One hidden turn or mirror swaps the rows below in pairs. Which row is each named row swapped with?
puz: [ 34 -20  22  20  26  27   4   2 -21 -22  -7   2  26  -9  15   7  19  -9
   6  -4 -23]
torif: [ 31 -31  36  10  10   1  14   7  -8  -3  -7 -16  31   7 -13   8   9 -15
  -4 -25 -18]
Pufav: [ 21   4  -7  10  41  -6   8   1  -7  -7   5  18  22  -8   1 -36 -11   0
  17 -20  -5]
Nafu: [ 31  -6  11  26  26   7   9   5 -23 -15 -18 -21  35   3  -6  -5  10 -14
  -6  -7 -23]
led: [ 22  -5   9   6  10  18   3 -41 -11  -4   0 -17  13  -9 -14  -5  26   1
  16 -33 -12]
Lumi: [ 20 -24   3  -2  -8   8   5   2  -9 -13  17  -4  20 -31  16 -10   8  36
   2 -49   3]
Bog: [ 26  -8  12   0  37  -1   4  40  -5 -10   8 -10  18 -24  11 -18   6  12
   0 -22  -7]
temi: [ 19 -30   0  17  20  12  17 -30  -3 -16  -6  33  22 -14  19 -30   6   0
  12 -37 -11]
kibod: [ 15 -14  -3  -3 -21  -4  10   4   6  -3   1   8  27 -11   8 -25 -10  25
  26 -45 -13]
zega: [ 15  -6   6  20  15  19  14   4   2   3   4  18   2 -35  18 -44  -3 -17
   7 -23  -5]
rasaz: [  4 -35  26   3  12  -1   7  12 -26   8  -8  12  12   9  -6 -24 -16  -5
  16 -17   0]
Pizo: [  1 -26  18   8  -5  -8  12  10 -32  12 -10   0  12 -15  -2 -18   7  15
  -1 -43  19]
zor: [ 24 -26  19  -2  19  14  13   6  -5 -10 -10   4  -8  17  -1  -3  -6  -3
  13 -20 -35]
Lakep: [ 30  -9   1  49  21  23  15  -3 -11   8  -3 -19  28 -14  15  -9   6  -5
  -2 -17 -13]
modor: [ 41 -21   7  19  20   1   4  -9   3  -9   3  -9  50  13   2  -5  12 -14
   0  -8 -16]
suveb: [  8 -17  11  28   0   8  10  11  -4  -2   3 -36  32 -17  -2 -22  11   2
  13 -56  -8]
Zano: [ 15  -5  -7  11 -23   3  -2   3  -3  -8 -16   2  17   3   6  22  -2 -10
  -6 -38 -10]
Bote: [ 11 -15   8   2  30  -8  17  -1  -4 -17   2  29  37 -13   2 -32  30   7
   6 -35 -22]
tifar: [  4 -26   3   1  -5  16  10  -4 -15 -18  20   3  13  15  -1   4 -14  16
  17 -40  -8]
Fatu: [-20 -12   7  10  38   4   4  27  -6  -5  -4   2  21  -8   0 -18   3   7
   6 -22 -11]
Bulo: [  8   5  -6  -3  -6  17  -1 -17  -2  -9   1  12  26  -5 -21   8  21   0
  18 -28 -15]
Tosa: [  8 -10  13  15   3  15  16  41 -11  -3   1 -20   7 -11  11 -17 -14  -4
  10 -12 -12]
Mor: [  6 -12 -20  18 -12   0   1   3  -5 -10  -5  13   8 -16  15 -35  17  20
   0 -38  15]
raral: [ 22  13   4  -5  -5  22   0  36 -11  -7  -4  12  35 -13  14 -26   2   1
  -6 -23 -14]
Baler: [ 34 -21   6   7 -22  -2  12   8  -9  -9  -2  14   9 -23  19  -9  44   3
  -3 -41 -12]
givan: [ 10 -16  18  -9  12   9  -9  13 -19   0 -10  -5   0 -48  -2 -24  20  -3
  10 -32 -16]
padup: [ 30  -2   2  14 -25  15  -7  15  -9  -8  15 -12  26 -26   3 -35  -4   2
  -5 -41   0]
rab: [ 12 -34   5  14 -15   0   1  18  -8 -15  -4  14 -11   6  12   7   3   7
   3 -23  -6]
kof: [  4   3  17  27   8 -11   4  27 -27 -10   6  -9  10 -11   3 -11  22  11
 -11 -21  11]
fusa: [ 28 -10   5   9 -14  11   9 -38 -12  -9  -1 -15  23   5   3 -29  24   4
   0 -44  -6]
Gaval: [ 21 -10   8  14  24  16  16   3  -6 -17 -12  -7 -20  19   7  -6  13 -13
  10 -34  -6]
bapam: [ 38  -1 -17  13   6  18  20  -9  -9   0  13 -11  -5 -23  -3   1  12   6
 -10 -15 -13]
pasu: [ 49 -12   5  10  32  18  -8  26  -9   4   2  26  22  -7   9 -30   3   3
   9 -25 -13]
Gubi: [ 19 -27  22   6  12  10   1  17 -15   5  -2  -9   8 -39  10 -22  12 -15
 -20 -11 -23]
sel: [ 11  11   0  21   3 -12 -11   8  -3 -12  -6 -16  30  -6  14 -18  17  28
  -9 -15 -22]
botop: [ 51 -31  12   6   3  12   6 -29  -3   8   2  -1   4  -3   0 -29  23   8
  -2 -39  -7]
baz: [ 13 -31  27   8   1  24   2  -7 -32   6  10  14   4  -8  14  -1   8  29
  13 -38  -1]
vivi: [ 30 -33  -1   9  10   0  -1   0 -16 -19  20 -16  17  -6  29 -14  19 -24
   8 -18  10]
Mukug: [ 23 -31  12   6 -12  -5  20  25   3  -1   9  18  34 -13  21  -8  23  11
 -16 -26 -15]
tazab: [ 13 -23  16   5  18 -14   6  -8   3  13   9  -2  42   2 -10 -18  -1 -21
  11  -9  -3]
Pasoz: [ 32 -22  -6  27   2  15  12 -28  -4 -14  -9   9  20 -11  28 -23 -21  -2
  -3 -19  -8]
genok: [ 32  -2  10   2   4 -10  12 -39  -3  -3   0   5  20 -23   2 -16 -14  -3
  -3 -41 -16]
Nas: [ 15   2  -5   2  -5  29  12   2  -9  -8  -6  44  24  -3  -3 -25   6   9
  14 -31 -11]
pas: [  3   7  11  12  18  -4  11  -9  -1  15  -7  -3  16 -15  16 -28   2 -32
  -5 -31   7]
Gigek: [ 12 -12  16   3  28   2   5   4  -5 -28   2   2  21  12   0  12  12 -25
  -9 -41 -15]
sepi: [ 32 -11   0  16  -5   8 -19 -15  -8  -6  -3 -21   1  17  20 -17  26   6
   7 -32  -4]
zuka: [ 28   6  11   2   7  11  -4 -36  -4 -13 -11  11  33 -22   0 -25  31  -1
  -4 -33 -13]
bam: [ 13 -35  23 -14   0   4   8   1 -13 -11   2  -4  19 -13 -14  -9  -9  12
  13 -33 -43]

vivi is swapped with bapam
pas is swapped with Zano
Bulo is swapped with tazab
Bog is swapped with Lumi
sepi is swapped with Lakep
baz is swapped with pasu
led is swapped with modor

